Each path below is one point turned by a fixed rotation once a step. After each direction that follows a path, write how fast that rotation turns it, in degrees per step (0 if it stays still).
Each turn is a multiple of 5 degrees from 10 to 175, or 0.
Each row of a path follows its step; steps can be skipped.

step 0: [ 20 -15 -27  47  29  18 -34 -48 -10   4 -14 -43  43  13  28  -3  17  -5
 -12 -52 -11  15  45  12  10 -65  60 -29   2 -23 -26]
step 1: [ 10  73 -77 -30  10   3  57  11 -13   2   7 -28  -2  24  13  51 -21 -10
  -7  32  16 -26  -7 -32 -12   9   0 -63 -19 -11   2]
step 2: [  4 -31   5  16 -11  35 -48 -10  37 -27   0 -36  32 -22  42   1  48 -17
  -4  25  46 -34  14  39 -34 -57  12 -35 -23 -48  -3]
step 3: [ 37  52  -6  34 -25   6  22  51 -38  37 -12 -44 -62 -17  10  66  -8 -15
 -17  17  -8 -19  40  18   6  18 -27 -24  10 -24  21]
step 4: [ 14  32  23 -17  41  44 -78 -13  -4 -26 -47  14  -1 -29  14   2  72  33
  22 -11  27 -32   8  -3 -40  -4 -24  -9 -30  -4  31]
step 5: [-12  27  35  35  -2   3  23 -10 -24 -10 -35 -13 -45  38 -39  17  15 -90
  16   5   3   5  61  19  40  29 -34 -26 -21  -1 -10]
step 6: [  6  -4 -27 -39  50  30 -47 -36 -69   4  29  -3 -16 -36   4  28  66  -6
  33 -28  49  33  -8   7 -14  10  18   5   2  28  -9]
step 7: [ -8  42 -50   3   2 -32  43 -15  -5 -31  -6  35   3  24  -9 -39  42 -60
 -14  16 -18  -1  29  87  -9  33 -15 -34  12  -1   1]
step 9: [ 11  25 -42  12  51 -52   9   1 -38  21 -48   2 -20 -22  11 -35  -6  -2
 -25  27 -56 -30  12  64   3 -13  44 -30 -37   1   0]
step 10: [-38  10  24 -18  76  18  48 -38  -6 -19   5 -36  11  22  56  28 -39  24
  40   1  28 -25  13  13 -41 -11 -28  21 -23 -28   5]
Directions:
[ -9  -6   7  -4   9   2   4 -19 -14   4   1 -14   6   1   1  -2 -10 -17
  -3  23  13   5 -14 -11  -2  -4  -4 -13 -16  19 -23] | 80
[ -1   3  21   5   1 -17 -11  15   1  13  -3  -7  -8  -8  26  -3  -1  14
  -3  23  -8 -22   2   9  -4   4 -11  10  -5   5  -3] | 60
[ 13  -9  -3   7 -10  -4  -6  -7 -27  25   3 -15 -21 -15   4   2  -2   5
  -7 -14  -6  15  -8   7  12  -9  13  -1   1   0   3] | 125
[ 13   1   2 -17   0   4  14  12   4 -10   0  -3 -16   6  11  15  -5  15
  10 -18  27 -10 -14   1   6   8   5   3  -3  19  -9] | 160
[  5   7  14   3 -12  16   7   7   5  -5 -19  -6   1 -18  -9  21 -18   4
  -6  10   7   3  -6   0 -18 -16   6  -2 -14 -19  10] | 40

step 0: [-41  -5 -19  -6  57  -1   9  -3  34  33 -16  19 -13  46  -4  39  13   7
   7   9 -17 -96  -3   7 -27  18  12 -22  -1  13 -22]
step 1: [ 16  30 -15  -8  27  17   5 -55 -13  14   2 -13  38  16  19  63  42 -26
   9 -31 -52 -33  -4 -33 -26  24 -17  43   6  29  -3]
step 2: [-25 -10  49  38   5 -31  59 -25  14  17  -9  18  12  52  30  21  29   1
 -17   8 -30  -6   6 -52 -17  62 -18 -15  24  -7   2]
step 3: [ -5   7 -46 -17  31  -9  54 -39  -2   1  34  32  -7  25   9  12  60  65
  25   6   4   1  -8 -46 -33 -10 -17  10  22 -23   3]
step 4: [-23   3  21   3 -16 -29  13  -7 -26 -36  -6  33   6  -2  31  93  33   6
  18  10  27  -7  26 -26 -50  -8 -13  11 -34 -34   0]
step 5: [-10 -15  -5 -19  31 -27  12  -3  16  53  11  58  -4  51  20  46  15  30
  18   9  33 -45  42  36  -5  24   5   1 -12 -14 -48]
step 6: [  6  43  -2  29  55  35  -6 -31 -42  20   1   6   1   8 -15  65  36  -7
  46 -16  21 -34  -5   8 -15  34 -16  49  -6  13 -15]
step 7: [ -8  -1  27  50  81 -36  15 -25  36  -4 -17  -5  15  34  33  17  14 -42
   2  -1   1 -18   0 -29 -21  42 -23  -9 -14 -11 -32]
step 9: [-38   2   4  -6  -2  -7 -17 -48  -4 -35 -32  26 -21  27  -1  59  33   1
  -4  28   1 -24   0 -53 -59  23 -32 -15 -17 -10  45]
step 10: [ -4 -21  -6 -57 -15 -42  20 -46  10   7  10  54   7  58  42   9  36   8
  23   6   3 -56  10 -26   3  13 -10  18 -22   3 -29]
Directions:
[  2  -8  13   0  36   4  -5  -1  -7  -1   1 -15 -15  -8 -12  13  -3 -11
   4  -8 -12  -8  13  14  12  -5  16  -5   5   0 -15] | 55
[  4  -1   2   7  16  -3 -36 -11  11  -1  -8  12  -7   0 -12  -9  -6  -3
   1   5  22  11  -9   2   4   9 -15  11 -16  -6  -8] | 35
[  5  -5 -13  -6   5  -3  11  12  18  20  -4  12  -8  11  -5  -4  15  -8
  -5  15   8  -4  -6 -14  27 -17   3  -8   5   5 -16] | 145
[ 23   2   8  12   7  23  -6 -10  10   4  -6  -2  -5 -11  27  -8  10   6
 -12   6  -2  10   0 -15  -9   7  17  -5  13 -10  -2] | 65
[  8  12 -10  -8   8  -4  -2  -5  -6 -16 -11 -21   6   1  19   0  -4 -17
  10   2   7  -8  -1 -22  -3 -24   1   7 -23   4   0] | 125
[-14  -9 -12   7  13  -8  -2  18  16 -17   5   9   4 -24  -3   6   2  13
 -11   0  -6   1 -12  -1 -20 -22   2  -9  -4 -13  -4] | 80
[  3  -5   5  17  -4  -6  -6  17  -6 -11  -1   5  -2  -8  -1  16  19 -29
 -14  11   4   5  16  -7   4  10  -6  -6  -3   8  23] | 145

step 0: [-25 -23  10  38  46  -6  60  45 -23  -2  52 -21  -4 -21 -42  19  37 -17
  14  14 -14 -37  27 -36  37 -10  15   2   8  -8 -20]
step 1: [ 13  11  -7  21 -26  -9  65  -8   6  18  -8 -20  26  39  -1 -17  28 -13
  -8  16 -13 -24 -24   6 -49 -80  55   5  25  -9  24]
step 2: [  6   0  44  47  19   2  27  -1 -20  39   9 -22   7  -2  39  22  53 -27
  -3 -70 -28   2  17 -35  35 -12  14  14  -9 -42 -30]
step 3: [-51  31  -8  46  13  -6  30 -32   5  28  11  -8  27 -19 -50  22  46 -14
  22  28 -15 -46 -50   3  10 -20  14 -34  22  -5  36]
step 4: [-18  -8  45   1   8  45  35  34 -14  30  20 -24  30   8  23  35  -3 -11
 -18 -23   7 -16   4 -21   1 -22  82  34  59  -3  -8]
step 5: [ 34  -3  14  22  14  14  13 -60 -12  35  27 -28  34 -28  -8   9  53 -64
 -35  -3  12  -8 -22   4 -14 -48   8 -38 -35  -8  -8]
step 6: [-49  43  37  44  20  10   3 -40  -8  -5  10 -24  19  15  38  44 -20 -34
  59   5   6  -9 -24  11  25 -12  38  20  31 -33 -12]
step 7: [ 21   2   7  16  43  15  13  35 -37  -7  31 -23  11 -31 -39  34  -7 -29
 -30 -11   8 -79 -22  -3  26 -32  45 -40  -2  18  -4]
step 8: [ 15  16  36  15  16   4  31 -26  22 -22  49 -34  10  11  40  -6  27 -36
   4  63   8   5   3   3 -16 -60  58  39  -7 -14  12]
step 10: [-35  67  21  28  15 -12  16   3  26  -9  26  -4 -11  -4 -40   4  14   1
   4  17 -31 -60  -5 -14  31 -70  30  24 -22 -36  12]
Directions:
[  6 -19 -10 -10   7  11  -4 -16 -10  -8   2   2   5  10  -5   4  14   3
  -4   3  -6  11  22  -3 -32 -16  11   4   5   1 -13] | 100
[ 11   2  -1  15   9  17   1 -28  -7   3  -9 -18 -24   1   1   1  -1   0
   1   6  -4   2  11  -4   6  16 -15  -4  10 -17  13] | 110
[-18  -1   1  -4 -12  15   1  -6   9  37  -9   8  14  -4  -5   7  20   5
 -10 -13  -4   9  -6 -10  -3  12  -1   1  13  -1   6] | 35
[ 11   5   8  -8  -1  -1  12  15 -14  -3  10  -6  11 -15  -8   7   0   9
 -15  28 -12  -4   6   2  -5  20   6   9  17  10  15] | 100
[ 18  -3  -2 -12   9 -13   1 -11  18  17   4   3   8   5  11  -9  -1   8
  -9  -9  15 -25  22  12   4   5  12   5  -1  -6   9] | 115
[  3   1  32  -3  -2  -6  -3   4  -5  -1  -7  -2 -22  -9 -12  13   3   9
 -22 -20  -2   0  16  -1   7  -5   3 -15  -7  10 -12] | 145

step 0: [-41   6  21 -28 -38 -20 -23 -26  15 -56 -12  15  -6  14 -24  -3 -48 -24
  25   6 -38 -38 -22 -21 -46   7 -18 -45 -53 -73 -15]
step 2: [-13 -22 -22 -29  10   7 -47   2   7  -7 -70 -49  41   3  20 -20   6  -8
  27  17  -7   7  29  34 -15  26  10  65 -73 -33 -19]
step 3: [ 47 -47  10 -16 -19  28  27 -41 -16 -61 -14 -37  12 -19 -26  14 -53 -12
  62  21  -7  50   6 -11  -4  44  10  18   3 -49 -21]
step 4: [-63 -21  44 -23 -34 -11   5 -13  25   1   4 -72  -2 -33 -36 -50 -17  -4
   0  -1   8  42 -27 -56  19  54  22  18 -20 -15  29]
step 5: [ 46  23  -3   4 -22 -30 -32 -18  61  46 -31 -39 -11   2 -25 -41 -58 -46
  29 -42  14   0  17 -13  15  23  20 -17 -58 -18 -10]
step 6: [-27 -22 -16 -24  25 -22  17 -40  15  -6 -94  15  -3 -42 -61  23 -47 -39
   5  -7  23  -4 -31   6 -24  -2  45 -15 -12 -34  -8]
step 7: [ -7 -13 -16 -38   4  17  -1  -1  16  15   0 -45  63 -36 -40  -4 -30  68
  -6  -6  23   4  -2 -18 -41 -28  28 -26 -47 -66  33]
step 8: [-19 -20  41 -26 -39  36 -22 -20  19 -31 -41 -27  29 -19  16  -2 -33 -30
  39 -15 -16 -37  -3  12  24 -31 -53 -18 -71 -40  32]
step 9: [-20 -80  -7 -63 -14 -10  30 -62   0 -15 -16   4  29  45  -3 -55 -39 -18
  25  13   2 -52  19 -21  -1  34  19 -14 -14 -22  -2]
step 10: [-25 -26  18 -40  10  54  -1  19  49  50 -20 -29  17 -12  14 -37 -16 -31
  -5  36  -9  14  -3 -10 -47  44  13  29 -34 -60 -48]
Directions:
[ 12  -5  -8 -16  10   3   7   8  -4  -7  -9   3  12 -13 -11   3  -6 -11
 -18  -7  -4  -2  17  13 -26  14   1   8  16   5 -18] | 100
[ -7 -16   5  -8  -3  13   7   3   4   0   9  13   4  24  12   2  14   4
   0  13 -18 -25   0   9 -14   1 -12   3  -9 -18  -8] | 40
[-18   3  -5 -21  10  14  18  -8 -12  13  16   7  -6   3  -5  -5   6   9
  -4  -7  21  12  -9 -19 -14   7   1   6   6  -6   9] | 125
[  9 -12  -6  20  -4  20  -2   1 -17  -8   9 -10   3 -15 -15  18  10   0
   6   4   1  -3  -5  -1 -12 -16  13  21  -8  -4  12] | 85
[  2  33 -17   8 -21  26  -7   5  -1  -6  -6   4   1  -1   4 -18   9  -3
   2   5   5  -1  14  -1  -6   8   7 -12  -2 -13  -1] | 140

step 1: [-32 -51   2  18   0 -31  56   1  38  23 -33 -61 -44  -6  26  23 -14  30
 -21 -22   1  10 -43 -36 -16  -4 -71  60  41 -26 -40]
step 2: [ -6  17   1 -26   0   0 -45 -44 -20  11 -15  19 -17 -43  -5  18 -32  30
 -28  49  37 -56  28  39 -34 -30 -67 -29  50 -67  43]
step 3: [ -6 -29 -23  72 -73  64   3  48  20 -50   5  16  52   7  11  34 -12 -30
 -12  19  -7  13 -28  42  12  20  22   1  38 -49  43]
step 4: [-32 -56  61   9  36 -54 -51  42  16 -41 -46 -21  -2  -5  52  11   5 -20
  16 -15 -10  32 -49 -22 -19  -5 -45 -25  11  46  47]
step 5: [  3  23 -13  -1 -11 -52  -9  17 -24  57 -65  48  -1  44  16  19 -61  64
   3 -48  20 -40   1 -29  16  41 -27  -2  -8 -56  38]
step 6: [ 19 -55 -11 -41 -47   0 -27  24 -30 -59  41  45  11   3 -66 -43 -28   6
  11  12  52   4  -2 -11 -25  25  18  46  64 -10  38]
step 7: [  3 -63 -31   6   7   5 -46  47  -4   7 -40  56   1  31   2 -21  32 -27
 -64  43 -50  26 -68  11 -10 -28 -31  26 -46  19 -20]
step 8: [ 94 -45  -8 -23  -4 -52  34  32  -4  34 -54 -17 -44 -65  10  21  -4  47
   2 -27 -21  -3 -14  18  63  10 -25 -11  30  11   7]
step 9: [-26 -56  -4   4 -28   6 -52 -73 -21  37  16  35   6 -47 -13  15  -6  60
  38 -18  14  20 -34  -5 -37  11  28   6  38 -76 -42]
step 10: [ 15 -72 -24  59   1  25  19   7  24 -25 -15  48  16 -26  28  -2  42 -11
  -8  55  17 -94   7  10 -74   3   0  20  -8  19  23]
Directions:
[ -6  13   3  -3  10  -4  -2   6   4 -23   2  19   3   7  -6   9   0  -2
   6 -12  20  -5  -5 -21   1  29  -3  -1 -21   8   3] | 55
[  2  15   2  26   0   6  15  -3  -5  15 -13  20  12  13  11   0  -7  -5
  -9   2  -7  -6 -16   0   8   4   9  16  -8 -17 -13] | 160
[  0  16  -7  -2  22 -13  -6  -6   9  -6 -10   7 -10  -6  -4   8  -7  20
 -25  -8  -2   4  15  13  12   4  19   2  15  -5   7] | 115
[  4   0  -7   7  -4   7 -15  -2 -15  -8  -3 -10  12  -7   0  14 -11 -10
 -13   2 -16  -4 -12  -7  25   7  -1 -18   8  26 -11] | 90
[-17  -4 -27  -2  -4   8 -14  10   6  13  15  -8  -5  19  -1  12   8  10
 -10 -17  -6   0 -11   0  -2  -1   4 -14 -13 -17  -5] | 170

step 0: [-16 -19  18 -53  21 -35  24 -15  11  34  -9  47 -15 -12  -7   8  22 -29
 -63  45  17  -5  -7  16 -11 -15 -39  82   6  36  41]
step 1: [ 43  70  22  -7  54  -4 -24  78 -42  10   4  24  11   0   0  14  13  28
  -2  60 -11   0  -9 -63 -20   4  -9 -20  -3   3  15]
step 2: [ 26  -7  14  24 -18  79   3   5   6  24  39  24 -20   4   6  45 -65  12
  33  30  28 -28 -24  25   5   5 -14 -14  77 -34   5]
step 3: [-49   2  16 -49 -14   1 -34 -17  12 -11 -20 -38   5  -2  52  36 -17  22
  46  25  17  59 -15  26  24  33   9  49 -33 -45  34]
step 4: [-46   2  -4  43   5  14 -24  27  46  56  -4 -16  18  -8   1 -85  52  24
   7 -10 -16 -23 -12 -29  14  44  -5  -8 -12 -62   1]
step 5: [  9 -57  32  18  14 -11  36   5  -7  10 -64  56  43 -38  17 -27 -10   2
 -22 -22  53 -15  27  14  13  -2  13  41  39 -13 -50]
step 6: [-13  35 -17   5  34  -2  15 -24 -41  -8  12  25  37 -20   6  67  29  31
 -37 -48  -8  23 -10 -61 -35  41  -5  61   3  24  17]
step 8: [ 13 -24 -15 -35 -16  58  -6  39  77 -48 -45   3  15   4 -19  61 -28 -20
   1   2  36  30 -30 -16  13 -41 -12  -3 -29 -25 -12]
step 9: [-24 -28  38   4  18  13 -67  10  29 -29  39 -67 -35  46  14   1  11   5
 -35 -29  31 -23  39 -27 -26  25 -12  28 -14 -23  35]
step 10: [-29 -36  68 -22  20  25  45 -23 -22  13 -57 -18  34  -7  -1 -58   1 -18
 -29  47 -17 -49   5   5 -16   2  -6 -25   7 -11  56]
Directions:
[ -4   1 -12  -6   0 -15 -14 -18 -15  -5   9 -12  -3   3   9   0   5  -7
  -9  16 -23  -8   3 -10  -4   5  -5  27 -13 -12  11] | 120
[ 22  -6 -15  -4  -6 -10  -5 -20  10  -7   4  -4  19   6 -13   9  -9  -2
   4   0  28   2  11   4  -3   5 -16  11  14  -7  -8] | 120
[  8   1 -24  -5  30   7  13  -2  12  -7   8  15 -20   1   9   0 -15   4
   0   6  -4  17  16  -8  -1  -3  -1  -7   0  -7  12] | 60
[ -6   3 -10 -11  -1 -19 -22  -9  29   8 -14  14 -15  -2  -9  -6   1  -2
   2   2   4  -7 -20  -9  18  -1   4  -2  -6   8  -1] | 90
[-14  -3   2   8  20  -4   8 -22  11  10 -23  -5   3   0   4  -5  10   1
   3  -4  -5  -9  21  17  -8  22   0  -6  -8  -2 -15] | 60
[  7 -11  -8   2  -5   8  15  -1   3   0  -3  -5   7  -4   6  -2  -5  -9
   8 -31 -10  -1   6 -29  20   6   4  16 -10  10 -12] | 35

step 0: [-15  19  25 -24 -49 -25 -18  20  -5   1  28  29  28  38  13   5  18 -11
   5  12  58  -5  38  61  55 -19  17   6  39 -26  26]
step 1: [ 15  18  34   9   5 -44  10  47  -3   7  67  -8  35 -26  37  26 -13  -5
 -63 -25 -20 -25   4   5 -16 -39  35 -20   0  31  -8]
step 2: [ -9   4  50 -32 -43  20  76  -3 -48  -5  20  -2  -6  11   1 -21  52  39
  -2 -13  -3 -12 -18  50 -23 -20  -7  -4 -45  11 -19]
step 3: [-38   7 -40   3 -23  -8   8  39  19  13   5  -9   1  36  -9 -20 -11  44
 -16   2 -11  47 -53 -16  38 -18  50 -49 -44  22 -20]
step 4: [-42 -40  37   9  18  54  20  -1  11  -3  -4  19 -53   6  41 -37  35 -31
   3   3 -20  -2  26 -37  10  23  52 -42  -9  26  20]
step 5: [ -2 -26  -2  21  -7  13 -11  38 -13  10 -32  36 -17 -41  32   9  18  34
  13 -17  61  11  -3  -8  75  26  14  53 -15  27  -6]
step 6: [ 22 -30  36  -4  21  24 -50 -30  10  34  40   1   4 -29   4 -35 -52  10
  -4  27  29   2  46   1  29 -27 -21 -20  -3  58 -28]
step 7: [ 35 -11  63  28 -41  25  -4  27 -16 -22  26 -24  11  18 -38   2  33 -27
  -8  16  51 -18  -3 -40  37 -24 -27   9   5 -35 -31]
step 8: [-42   6  28 -43 -18 -12  -5  31  54 -15  21  -6  34  18  13  27 -31  70
 -21 -26  16 -41  17 -37  10 -24 -40 -28  19 -11   4]
step 9: [-15  42  25  14 -39 -10  52  33  20 -43  48  25  -7  41 -18 -18  -7 -26
   9 -23  24  16  62  25 -22   1  11  -4  -6  34  33]
Directions:
[-18   1 -10 -26  -8   5 -11   7   0   0   6   7  -5  -6   2  12 -36 -18
  -8   9   4  10  -4   6   3  -7   1  -2 -16  -2   3] | 135
[  8  17 -18  -5  14  10   7 -11  12  24   1  18 -12   7  14  -6   8  -9
   9   1  -1   5   5 -16  14  10   3  10 -15  -3  -3] | 55
[ 11  17   8   3  15  15  -8  26  16  -5  -7   7  -7   7 -15  -4 -12  -1
   4 -10   2  -4  12   5   0  -7 -28   1  11  -9   0] | 35
[  5   2   2 -12  -8  -3  18   1 -11  21  -3   2   2   8   1  -2  -3  -2
 -27 -19   3  28   5  -3 -10   4  -2  -3  24  -6   0] | 40
[-11  -1   6  11  -2  19   8  -4   3   1   7 -18   6  -3  -3   3 -22   8
   6  14  14   3   9 -19   0  28   0  15  11   0 -13] | 35
[  5  16 -20  15 -19   2 -18  -6   8   1  -1  -6  12   5   4 -14  -8  12
  -5  11  -9  12  26   8   4  -8   6 -12   4  12   7] | 130
[  3  14  -2   5  10 -12   7   3 -13 -12 -11  14   6 -17  19   2 -10  -9
   1 -14  20 -11  15  12  -5  15   5  -5   2  21  -6] | 85
